Families of rows that turns and mirrors carry onto each other, the same ones carrying the whole set onto itself: the rest of each named row's family, in list order:
9 families of 3 rows:
J_527: [-0.02  2.30  1.78 -0.96 -2.65  1.14  0.08 -1.43  1.03]
J_519: [ 0.29  2.10  1.30 -0.22 -3.21  1.89 -0.81 -1.99  1.81]
J_616: [-0.32  1.62  1.63  0.30 -1.55  1.53 -0.64  0.82 -2.28]
J_180: [-0.94  1.48 -0.43  1.09 -2.23  1.99 -1.57  0.18 -2.07]
J_420: [-0.27  0.66  0.55  1.86 -4.88  3.93 -0.37  1.09  0.00]
J_488: [ 0.35  1.49 -0.27  0.17 -3.61  2.72 -0.49 -1.97  1.62]
J_332: [-0.95  1.85  0.11  1.59 -1.82  0.87 -1.44 -0.48 -1.33]
J_344: [ 0.58  1.68  1.16 -0.25 -3.34  3.07  1.06 -1.68  1.56]
J_901: [-0.22  1.24  1.06  0.13 -2.71  2.88 -0.53 -2.42  1.51]
J_250: [ 0.05  0.76 -0.47  1.27 -1.73  2.85 -1.36 -0.54 -1.78]
J_174: [ 0.74  1.21  1.03  0.69 -4.86  4.05 -0.21  1.59  0.16]
J_6: [ 0.35  1.38  0.28  1.00 -2.00  2.13 -1.85  0.62 -2.30]
J_837: [ 1.35  1.68  1.02  1.21 -4.47  2.97 -0.40  2.21 -0.45]
J_546: [-0.17  1.93  0.74 -0.03 -3.02  1.55 -1.11 -2.21  1.41]
J_766: [ 0.30  3.04  1.11  1.34 -5.41  2.58  0.36  1.17  0.10]
J_493: [-0.29  1.60  2.72  0.46 -4.60  2.56  0.50  1.69  0.25]
J_370: [-0.11  1.62  0.60  1.16 -4.59  3.29  0.71  2.01 -0.98]
J_27: [-0.15  1.58  0.72  0.97 -1.49  1.79 -1.87  0.08 -2.11]
J_509: [ 1.55  2.70  1.47  0.14 -2.35  2.55  0.12 -2.16  0.59]
J_708: [-0.67  2.49  1.66  1.69 -1.30  2.20 -0.17  0.22 -2.13]
J_646: [ 0.89  3.23  1.54 -0.28 -2.24  2.19  0.49 -1.59  0.87]
J_875: [-0.21  3.12  1.75  1.22 -4.70  2.75  0.74  1.57  0.19]
J_948: [ 0.59  1.36  2.08  0.76 -2.93  2.64 -0.10 -1.79  1.96]
J_644: [ 0.25  0.96  2.17  1.40 -4.92  3.72 -0.47  1.17  0.67]
J_83: [-0.92  2.01  1.47  2.45 -1.94  2.20 -0.58 -0.24 -2.17]
J_853: [ 0.13  1.39  2.07  1.34 -4.92  3.34 -0.57  1.82  0.14]
J_427: [-1.07  1.49  0.12  1.00 -1.30  1.90 -0.17 -0.92 -1.81]

The rest of the family of J_174: J_180, J_901
The rest of the family of J_250: J_420, J_488
The rest of the family of J_616: J_527, J_493
The rest of the family of J_27: J_519, J_853
The rest of the family of J_6: J_546, J_644
The rest of the family of J_332: J_837, J_948
The rest of the family of J_83: J_766, J_509

Families of rows that turns and mirrors carry onto each other, the same ones carrying the whole set onto itself: the rest of each named row's family, in list order:
5 families of 8 rows:
J_426: [-1.40  3.25 -0.80 -0.32  0.89 -0.05  0.07 -0.07 -0.01  0.98  1.49  0.67
  1.18  0.03 -1.04 -1.67 -1.43 -1.61 -0.57 -0.42  0.13  0.40  1.49  0.67
  0.70  0.96  0.54]
J_678: [ 0.74 -1.31 -0.55  0.10  0.42 -0.99  1.32  0.04  0.34  0.28  0.73  0.21
  2.74 -1.28  1.59  1.51  0.61 -0.24  0.63  0.19 -1.42 -1.19  0.25 -0.27
 -0.44  0.95 -0.28]
J_140: [ 1.16  2.82 -0.15  0.80 -1.15 -1.53 -0.94  0.26  0.61  1.15 -0.19  0.66
  1.26 -0.45  1.65  1.83  0.04  0.44 -0.11  0.51 -0.53 -0.61  0.39  0.24
 -1.83  1.18 -0.59]
J_841: [-0.66 -1.84 -0.08  0.29  0.62  1.01 -0.81  0.92 -1.68  0.18  1.84  0.44
 -0.62 -0.26 -0.39 -1.95 -0.41  0.40 -1.50 -1.41  0.72  1.49  0.36  0.49
  2.21 -0.31 -1.10]
J_451: [ 0.75  2.51 -1.00 -0.15  0.16 -1.62 -1.09 -0.68  0.57  0.67 -1.66 -0.69
  1.50 -0.10  0.44  2.04  0.23  0.27 -0.08  0.56 -0.60  0.09 -1.13  0.67
 -0.99  1.69  1.13]
J_510: [-0.82 -2.36 -0.37 -0.07  1.44  0.99 -0.39 -0.24 -0.87 -0.39  1.76  0.07
 -0.21 -0.03 -0.81 -0.83 -1.34  1.00 -1.20 -1.01  0.80  0.78 -1.56 -0.06
  1.48 -1.95  0.47]
J_138: [ 1.19 -2.23 -0.05 -0.33 -0.47 -0.76 -1.97  0.19  0.10 -0.32 -0.13  0.40
  0.82 -0.10  0.15  1.16 -0.31  1.69 -0.38  0.42  0.45 -1.81 -1.71 -1.59
 -1.36 -0.78 -0.23]
J_702: [ 0.86  2.28 -0.14  1.69 -0.33 -0.62  0.20  0.56  1.15  2.06 -0.83  1.40
  1.89  1.04  0.24 -1.67 -0.22  1.71  0.13  0.17  0.36  0.60  0.66  0.89
  0.05  0.68 -0.74]
J_286: [-0.28  2.88 -0.79  0.48  1.13 -0.07  0.24 -0.24  0.60  1.38  0.47 -0.86
  1.66 -0.75  0.51 -2.38 -0.10 -1.71 -0.88 -0.30 -0.35  1.83  0.35  0.38
  0.70  1.13  0.33]
J_288: [ 0.26 -1.62  1.46  0.50  0.09 -0.64 -1.72  0.81 -1.27 -0.69 -0.47  0.29
 -1.64 -0.38 -0.15  1.24  0.54  1.84 -0.78 -0.24 -0.06 -0.87 -0.95 -0.83
 -1.16 -0.52 -1.86]
J_862: [ 1.64  1.66  0.42  1.72  0.45 -0.57 -0.10  0.46  0.98  1.73 -2.09  0.38
  2.13  0.77 -0.44 -1.25  0.57  1.65 -0.84  0.39  0.37 -0.06 -0.32 -0.30
 -0.47  0.57 -1.10]
J_291: [-1.17 -1.94 -0.92  0.26  1.65  0.59 -1.93  1.22 -1.34 -1.32  0.80 -0.07
 -0.53  0.62 -0.98 -2.39 -0.50  0.36 -0.62 -0.72 -0.23  0.40 -0.46 -0.02
  1.27 -1.54  0.00]
J_520: [ 1.04 -1.11 -0.32  0.88 -0.45 -1.11  0.32  0.77  0.50  0.06  0.94  0.18
  2.09 -1.16  3.39  0.57  0.72  0.13  0.23 -0.41 -1.23 -0.29  0.02  0.01
 -0.75  0.33 -0.51]
J_792: [-0.61  2.11  0.04  0.08  0.01  0.70 -2.07  0.49 -1.53  1.25  0.74  0.91
 -1.36  0.45 -2.24 -0.70 -1.11  0.72 -1.88 -0.55  1.43  1.22  0.80  0.77
  1.07  0.62 -1.28]
J_289: [ 1.01  2.48 -0.37  0.30 -0.12 -1.41 -0.03  0.04  0.48  1.17 -0.37  0.61
  2.47 -0.15 -0.08  2.15 -0.09  0.10 -0.44  0.65 -0.33 -1.91  0.74 -0.27
 -1.38  1.35 -0.22]
J_450: [-1.40 -1.83  0.18 -1.70  0.26 -0.11 -1.17  0.23 -1.94 -0.83  2.18  0.17
 -1.06 -1.47 -0.38  1.73 -0.30 -0.55 -0.49 -0.54 -0.42 -0.98  0.31 -0.22
 -0.11  0.44 -0.83]
J_369: [-1.65  1.78  0.59 -0.67  0.44  0.20 -1.23  0.27 -1.22  0.32  0.88  1.31
 -0.91  0.71 -2.79 -1.04 -1.71  0.51 -1.29 -0.89  1.64 -0.35  0.89  0.37
  0.75  0.28 -0.29]
J_428: [ 1.06 -1.24 -0.93 -0.56 -0.27 -1.24  0.14 -0.72  1.45  0.66  0.02 -0.15
  2.60 -0.86  2.09  0.18  0.01  0.09  0.87  0.29 -0.46 -0.23 -1.56 -0.66
 -0.39  0.54  1.25]
J_983: [-1.21 -1.28 -0.39 -1.44  0.57  0.10 -2.25 -0.12 -1.48 -2.05  1.12 -1.33
 -0.51 -1.35  0.61  1.26 -0.37 -0.17 -1.08 -0.86 -0.41  0.24 -1.74  0.65
 -0.51 -0.23  0.62]
J_324: [-1.91 -2.07  0.41 -0.83  0.89  0.58  0.14  0.31 -1.42 -0.54  1.96  0.93
 -0.63 -0.27 -1.09 -1.68 -0.93  0.09 -0.41 -1.36  0.60  0.51  0.40  0.44
  1.64 -0.13 -0.34]
J_907: [-1.54 -0.49  0.33 -0.82  0.81 -0.12 -1.37  0.11 -1.62 -0.90  2.10 -0.86
 -2.21 -1.81  0.78  0.29 -0.17 -1.54 -0.87 -0.94 -0.84  0.98 -0.32 -0.18
 -0.01 -0.09 -0.46]
J_537: [ 0.14  1.93 -0.66  0.12  0.86 -1.19 -0.33  0.16  1.26  2.96 -1.29  0.53
  1.67  1.30 -0.64 -1.45 -0.97  1.66 -0.15  0.15  0.70 -0.36 -0.80  0.20
  1.27 -0.27  0.78]
J_861: [-1.22  2.41 -1.71 -0.43  1.59 -0.40 -0.08 -0.61  0.09  2.14  1.14 -0.10
  0.07  0.11 -0.77 -0.91 -1.58 -1.08 -0.31 -0.17 -0.26  1.63 -0.22  0.51
  2.03 -0.21  1.51]
J_443: [ 0.85  1.84 -1.58  1.53  1.21 -1.18 -0.79  0.69  0.67  1.40 -2.00  0.60
  1.55  1.85 -1.22 -1.59  0.08  0.73  0.33  0.67 -0.47  0.32  0.09 -0.06
  0.84  0.36  0.53]
J_665: [ 0.42 -1.20 -1.47 -0.15  0.72 -0.90 -1.07  0.82  0.70  0.03 -0.68 -1.04
  2.73 -0.70  2.05 -0.22  0.92  0.71  0.78  0.66 -1.87 -1.04 -1.06  0.15
 -0.59  0.04  0.15]
J_354: [-1.14 -0.90  1.01  0.55  1.32  0.24 -0.40  0.84 -0.96 -0.01  0.37  0.13
 -0.81  0.21 -0.54 -3.18 -0.35  0.70 -1.33 -1.69  0.94  1.23 -0.40  0.24
  1.69 -0.80 -0.59]
J_951: [-0.40 -1.25 -0.14 -0.72 -0.07  0.09 -1.98  0.63 -2.11 -0.77  2.46 -0.34
 -1.26 -1.72  0.93  1.46 -0.12 -0.86 -1.81 -1.09 -0.05  0.29  0.11 -0.10
  0.23  0.28 -1.04]
J_447: [-1.02  1.37 -0.75 -0.14  1.34  0.29 -2.23  0.21 -1.26  1.08  1.02  0.44
 -1.68  0.87 -2.64  0.15 -1.84  0.46 -1.52 -0.05  0.72 -0.11 -0.31 -0.41
  1.12 -1.54  0.06]
J_504: [-0.17 -1.82 -1.04 -0.84  0.28  0.06 -1.75 -0.71 -0.99 -1.22  2.34 -0.32
 -0.73 -1.24  0.15  1.70 -0.93 -1.08 -0.49  0.11 -0.46  0.05 -1.15 -1.32
 -0.61 -0.69  0.52]
J_719: [ 0.49 -2.89  0.91 -0.25 -0.05 -0.77 -0.02  0.50 -1.00 -0.43  0.05  0.91
  0.59 -0.51 -0.14  2.03  0.49  1.80 -0.24 -0.34  0.08 -1.78 -0.44 -0.42
 -0.39  0.32 -1.15]
J_730: [-0.51  3.34  0.45  0.19  0.63 -0.36 -2.36  0.46 -1.02  0.86 -0.21  0.13
 -1.52  0.43 -2.00 -0.98 -0.83 -0.59 -2.13 -0.45  0.98  0.42  0.55 -0.37
  0.10  0.54 -0.59]
J_825: [-0.95  3.36 -1.11  0.13  0.31  0.54 -0.47  0.09  0.13  1.94  1.40  0.12
  0.90 -0.38  0.12 -1.74 -0.92 -0.76 -0.46 -0.06 -0.29  1.80  1.14  1.47
  0.86  1.09 -0.39]
J_554: [ 1.16  2.15 -0.31  0.43 -0.10 -0.95 -1.11 -0.23  0.22  0.67 -0.40 -0.70
  0.82 -1.27  0.88  2.20  0.74 -0.61 -0.32  1.20 -1.43 -0.30 -0.14 -0.65
 -2.17  1.33 -0.94]
J_197: [ 1.14 -2.42 -0.32  0.55 -0.19 -1.23 -1.85  0.17 -0.75 -1.55 -1.08  0.57
 -0.54  0.46 -0.19  1.46  0.64  1.22  0.59  0.26 -0.55 -0.30 -1.42 -0.88
 -0.93  0.26 -0.04]
J_492: [ 0.87  2.40 -1.36 -0.61 -0.36 -2.03 -1.59 -0.36  1.06  2.14 -0.64  0.17
  1.06  0.08  0.27  1.15 -0.49 -0.34  0.60  1.29 -0.53 -1.02 -0.35 -1.07
 -0.84  1.00  0.88]
J_622: [-0.65  1.81 -0.55  0.36  1.06 -0.22 -2.09 -0.28 -1.51 -0.68 -0.18  0.35
 -1.70  1.13 -2.56 -0.11 -1.25 -0.10 -1.42 -0.73  0.96  1.51 -0.54  0.49
  0.93  0.10  0.96]
J_440: [ 0.52  2.20 -0.14  1.18  0.55 -0.83  1.29  0.11  1.00  1.44 -0.62  1.43
  2.94  1.15 -0.84 -1.38 -0.62  0.69 -0.22 -0.16  0.71 -0.55  0.77  0.49
  0.42  0.83  0.26]
J_632: [ 1.40 -2.30  0.92  0.94 -0.75 -0.98 -1.29  1.11 -1.17 -0.64  0.23  0.94
 -0.23 -0.33  1.11  1.61  0.55  1.57 -1.14 -0.79  0.46 -0.86 -0.41 -0.64
 -0.50 -0.14 -1.29]
J_955: [ 0.51 -2.19  0.27  0.71  0.67 -0.32  0.92  0.12  0.35 -0.10  0.14 -0.63
  1.58 -1.48  2.32  0.02  1.20  0.66  0.42 -0.08 -1.46  0.52 -1.06 -0.06
 -0.64  0.00 -0.95]
J_818: [-1.39  2.98 -1.68 -0.40  1.96  0.26 -1.24  0.36 -0.13  0.86  0.27 -1.27
  1.49  0.02 -0.40 -1.79 -0.88 -0.53 -1.26 -0.35 -0.35  0.84 -0.35  1.64
  1.25 -0.16  1.07]

The rest of the family of J_197: J_451, J_291, J_983, J_443, J_665, J_622, J_818
The rest of the family of J_537: J_510, J_138, J_428, J_861, J_447, J_504, J_492
The rest of the family of J_678: J_426, J_289, J_450, J_369, J_324, J_719, J_440

Families of rows that turns and mirrors carry onto each other, the same ones carrying the whole set onto itself: the rest of each named row's family, in list order:
3 families of 5 rows:
J_475: [ 2.10  1.17  0.27 -0.32  0.91  1.37 -0.34  1.62]
J_541: [ 1.27 -0.95 -0.51  1.17  1.52 -1.23 -1.01  1.25]
J_557: [-1.29  0.36 -0.46 -1.78 -1.01 -0.41 -0.19  1.26]
J_63: [ 1.24 -0.03  1.38  0.16 -2.23  0.16  0.77  1.32]
J_314: [ 1.76 -0.19  1.56 -0.05 -2.12  0.12  0.50  0.19]
J_548: [ 0.43  1.66 -1.77  1.11 -0.55 -1.80 -0.27 -0.08]
J_512: [ 1.28  1.09  0.50 -0.57  1.46  1.32  0.20  1.12]
J_26: [ 0.48 -0.73  0.09  1.12  1.52 -1.43 -1.44  1.24]
J_52: [ 1.14 -0.82  0.29  1.16  1.32 -1.47 -1.59  0.51]
J_604: [-0.81  0.20 -0.82 -1.72 -1.66 -0.92 -0.69  1.26]
J_346: [-1.38  0.26  0.22 -1.56 -1.23 -0.99 -0.76  0.97]
J_260: [ 1.95  1.14 -0.25 -0.43  1.15  1.40  0.24  0.82]
J_937: [ 1.52 -0.27  1.79  0.40 -2.05 -0.05 -0.13  0.82]
J_270: [ 0.91  1.35 -1.58  0.83 -1.01 -1.64 -0.22 -0.92]
J_139: [ 0.46  1.46 -1.75  0.47 -0.26 -1.49  0.26 -0.96]

The rest of the family of J_512: J_314, J_52, J_346, J_139
The rest of the family of J_937: J_557, J_26, J_260, J_270

Families of rows that turns and mirrors carry onto each other, the same ones carrying the whole set onto itself: the rest of each named row's family, in list order:
4 families of 8 rows:
J_244: [-0.59 -0.40 -1.68 -0.39  0.01  0.46  2.04  1.40]
J_711: [-1.08 -0.51 -1.88  1.68 -0.35  1.73  0.23 -0.33]
J_910: [ 1.08  0.62 -0.06  2.36  0.12  1.34  0.77 -0.02]
J_465: [-0.07  1.60 -0.24  0.79 -0.81  2.32  0.63 -0.17]
J_581: [-1.49 -1.34  1.11 -0.96 -0.01 -0.52 -0.99 -0.44]
J_341: [-0.83  0.95 -2.31  0.27  0.89  0.10  0.38  0.71]
J_513: [ 0.83 -0.47  1.46  0.69 -0.88  1.92 -0.33 -1.05]
J_72: [ 0.77  1.28  0.46 -1.94 -0.41  0.48 -0.21  0.80]
J_731: [ 1.70  1.17 -0.22  0.22 -0.62  1.07  1.16 -0.59]
J_580: [-1.00  0.23  1.84  1.56  0.82  0.98  0.85 -0.75]
J_322: [-2.02 -0.25  1.04  0.99  0.73  0.41  1.67  1.06]
J_869: [ 0.29  0.97  0.78 -1.72  0.42 -0.13  1.08 -0.76]
J_717: [-1.15 -1.86 -0.90  1.55 -0.63  0.01 -0.34 -0.76]
J_643: [-2.22 -1.51  0.21  0.11  0.81  0.09 -0.92  1.07]
J_128: [-0.06 -0.66  0.95  0.65 -1.91  0.47 -1.42 -0.42]
J_141: [ 0.59  0.09  1.83 -1.30  0.58 -0.59 -0.01  0.81]
J_148: [-1.61 -0.97  0.04 -2.00  0.14 -0.22 -0.51  0.48]
J_692: [ 0.50 -0.64 -1.88 -1.24 -0.65  0.18 -0.61  1.17]
J_67: [-1.27  0.04 -1.42 -0.36  1.06 -0.80  0.56  1.51]
J_621: [ 0.59  0.59 -1.04  0.05 -1.45 -0.82 -0.91  0.59]
J_893: [-0.44 -2.02  0.30 -0.43  1.05 -1.21 -0.39  0.65]
J_899: [-1.09 -1.02  1.11  0.36  1.67  2.01  1.23 -0.10]
J_397: [ 1.04  0.97 -1.14  1.26  0.19  1.69  1.23  0.86]
J_413: [ 0.63  1.46  0.87 -1.23  0.88  1.18  0.59  1.24]
J_74: [ 0.38 -1.32  2.37  0.09 -0.73  1.11 -0.16 -0.21]
J_530: [-0.48  0.26 -0.93 -0.32  2.17  0.68  1.63  0.91]
J_505: [-0.82  0.03  1.81  0.04  0.82  0.66  2.14  0.49]
J_769: [ 0.29 -0.39 -1.81  0.32 -0.61  0.56 -1.92  0.01]
J_342: [-1.26 -1.65 -0.41  2.27  0.60  0.70  0.45 -0.31]
J_997: [ 1.51 -0.17 -1.03 -0.61 -0.48  0.77 -1.39 -0.54]
J_529: [-0.78 -1.32 -0.74  2.07 -0.26  1.34 -0.74  1.25]
J_69: [ 0.06  0.04  1.65  0.78  0.24  0.70 -1.78 -0.91]

The rest of the family of J_692: J_711, J_731, J_580, J_643, J_128, J_141, J_530
The rest of the family of J_341: J_910, J_322, J_717, J_148, J_413, J_74, J_997
The rest of the family of J_244: J_465, J_869, J_621, J_893, J_899, J_529, J_69

